Rotation paths and how fast each direction turns (degrees each step):
Each turn is a multiple of 5 degrees from 10 to 175, or 0.
Each row of a path follows its step; steps can be skipped.
path 1
step 0: [ 0.72 -2.06 -1.50 -1.63 -1.39  1.64 -1.83  0.43  1.07 -0.50  0.11  1.88
  1.50 -0.29  0.18 -1.94  0.90 -0.55  0.44 -1.11 -0.28 -0.28 -1.75  0.87
 -0.41  1.96  0.73 -0.82 -0.04 -0.56  0.07 -0.95 -0.59 -2.97]
step 1: [ 0.99 -0.03 -1.10 -0.24 -0.30 -1.81  3.54 -0.95  1.82 -2.28  0.70  0.16
  1.54 -1.25  1.29 -0.92  0.34 -0.43  1.49  0.08 -1.44 -0.77 -0.76  0.60
 -1.22  0.09 -0.50  0.80 -0.59 -1.02  0.92  1.60  0.22  1.15]
step 2: [-0.59  0.51  1.83 -0.21  2.38 -0.29  0.85 -0.32  1.73  0.66  0.12  1.90
  1.03  1.02 -1.12  0.68  0.22 -2.01 -1.42 -0.77  0.00 -0.87  0.35 -0.46
 -0.08  3.59  1.67 -1.28 -0.59 -0.68  0.30  0.59 -1.41 -0.98]
step 3: [-1.27 -0.97  1.76 -1.78  0.46  0.85 -0.52 -0.66  1.00 -0.73 -1.64 -0.81
  0.93 -2.13  2.48  0.22 -0.30 -0.97  1.41  0.15  0.38 -0.47 -1.99  0.16
 -0.79 -0.09 -0.61 -0.86  0.35  2.02 -0.94  2.98  1.08 -0.97]
step 5: [ 1.32  1.11 -0.65  0.69 -0.09  1.47  0.18  0.46 -0.02 -0.70 -0.35  0.84
  0.30  0.93  2.73  0.95 -0.35 -3.76  0.45  1.31 -0.40  0.05  1.46 -0.12
 -0.98 -0.03 -1.30 -1.15 -2.31  0.59  0.94  1.86 -0.40 -0.37]
step 7: [-1.20  0.21  0.19  0.34 -1.65 -0.69  0.25  2.83  2.29 -2.36 -1.04  0.35
  0.58  0.01  1.98 -1.04  0.86  1.03  1.92 -0.06 -0.75 -1.49  0.50  0.73
  0.11 -0.19  0.47 -0.01 -1.95 -1.43  0.36  2.10 -0.80  0.21]
step 8: [-0.48  0.90 -1.26 -0.68  0.19 -0.71 -0.08 -0.86  2.84  1.29  1.33  1.97
  3.01  1.06  1.33 -0.31 -0.31 -1.79 -1.01 -1.22  0.80 -0.34 -1.30 -0.94
  0.83  0.17  0.87 -0.12 -0.05 -0.77  1.62 -0.92 -0.32 -2.35]
step 9: [ 1.46 -1.90  0.05 -1.57  0.08  0.09  1.27  0.51 -0.79 -2.95  0.18  0.39
  1.03 -1.66  1.21 -1.01 -0.01 -1.98  0.92 -0.82  0.55 -1.39 -0.77  0.99
  0.53  2.96 -1.38  0.52  0.58  0.30 -0.59  1.68  0.42 -1.06]
step 10: [-1.40 -0.85 -0.22 -0.77  1.79 -1.48  0.93 -2.86  1.45 -0.26 -1.06  1.51
  0.33 -0.73 -0.75  0.15  0.23  0.66  0.21 -0.10 -1.02  0.14 -0.93 -0.20
 -2.91  1.14  0.54 -1.76 -1.29 -2.52  0.38  0.92 -1.00 -0.01]
step 11: [-0.86  2.89  1.37 -0.80  0.41  0.87  0.96  0.48  0.18  0.33  0.67  0.09
  0.21  0.66  1.41  0.71  0.87 -2.00  0.23  0.98 -1.32 -2.06 -1.06  0.15
 -0.29  1.07  0.70 -0.68 -0.13  2.20  0.01  3.34 -1.12 -0.92]
step 12: [ 0.86 -1.07  0.40  0.16 -1.42 -0.96 -1.37 -0.59  1.31  0.08 -0.80  1.67
  1.07 -1.71  1.45  1.82 -1.99 -0.46 -0.18  0.26  0.08  0.15 -0.08 -0.28
 -1.82  0.99  1.27 -2.16  0.40  0.93 -2.22 -0.42  1.93 -2.01]
Speeds:
[ 0.28 -0.93 -0.32  0.19  0.20  0.30  0.06 -0.29 -0.46 -0.28 -0.03 -0.52
  0.17  0.12 -0.15  0.41 -0.80  0.06  0.87 -0.26 -0.48 -0.26 -0.30 -0.20
  0.78 -0.35  0.99 -0.43  0.06 -0.12 -0.14  0.23 -0.07 -0.31]  120
[-0.44  0.94 -0.27  0.18  0.04 -0.20  0.07 -0.34  0.46 -0.38  0.14  0.67
 -0.10  0.36 -0.91 -0.14 -0.10 -0.49  0.41  0.32 -0.84  0.17  0.00  0.29
  0.49 -0.76 -0.09  0.52 -0.04 -0.26 -0.57  0.31  0.06 -0.14]  115
[ 0.31 -0.15 -0.06  0.20 -0.23  0.89 -0.18 -0.69  0.00 -0.19 -0.47  0.05
  0.12  0.01 -0.19  0.07  0.63 -0.10 -0.50  0.37  0.52 -0.19 -0.35  0.48
  0.25 -0.06  0.16  0.58  0.44  0.80  0.12  0.29  0.52 -1.09]  125
[-0.54  0.37  1.03  0.20 -0.02 -0.25 -0.76 -0.05  0.41 -0.43  0.39  0.05
  0.45 -0.08  0.43 -0.29 -0.51  0.45 -0.02 -0.35  0.69 -0.24  0.26 -0.69
  0.24 -0.37  0.64  0.41 -0.10  0.48 -0.49  0.06  0.13 -0.12]  80
[ 0.77  0.06 -0.10  0.59 -0.92  0.00 -0.57  0.57  0.09 -0.07  0.53 -0.13
  0.68 -0.28 -0.46  0.22  0.75  0.04  0.12  0.05 -0.73  0.51  0.10 -0.20
 -0.49 -0.11  0.57 -0.04 -0.50  0.50  0.14 -0.09 -0.09  0.10]  55
[ 0.25 -0.04  0.02  0.17  0.45  0.41  0.12  0.86  0.10 -0.78 -0.37 -0.13
 -0.13  0.36  0.33 -0.26 -0.26  0.38  0.29  0.43 -0.71 -0.11 -0.18 -0.92
  0.02  0.22 -0.97  0.39 -0.08  0.64  0.26  0.44  0.29 -0.08]  170
[ 0.03  0.03 -0.11  0.28 -0.38 -0.96  0.33 -0.03  0.00 -0.25  0.65 -0.17
 -0.06 -0.27  0.00  0.63 -0.20  0.57  0.63  0.87  0.27 -0.26 -0.09  0.61
  0.38  0.98 -0.16  0.35  0.29  0.31 -0.25 -0.23  0.51  0.11]  135
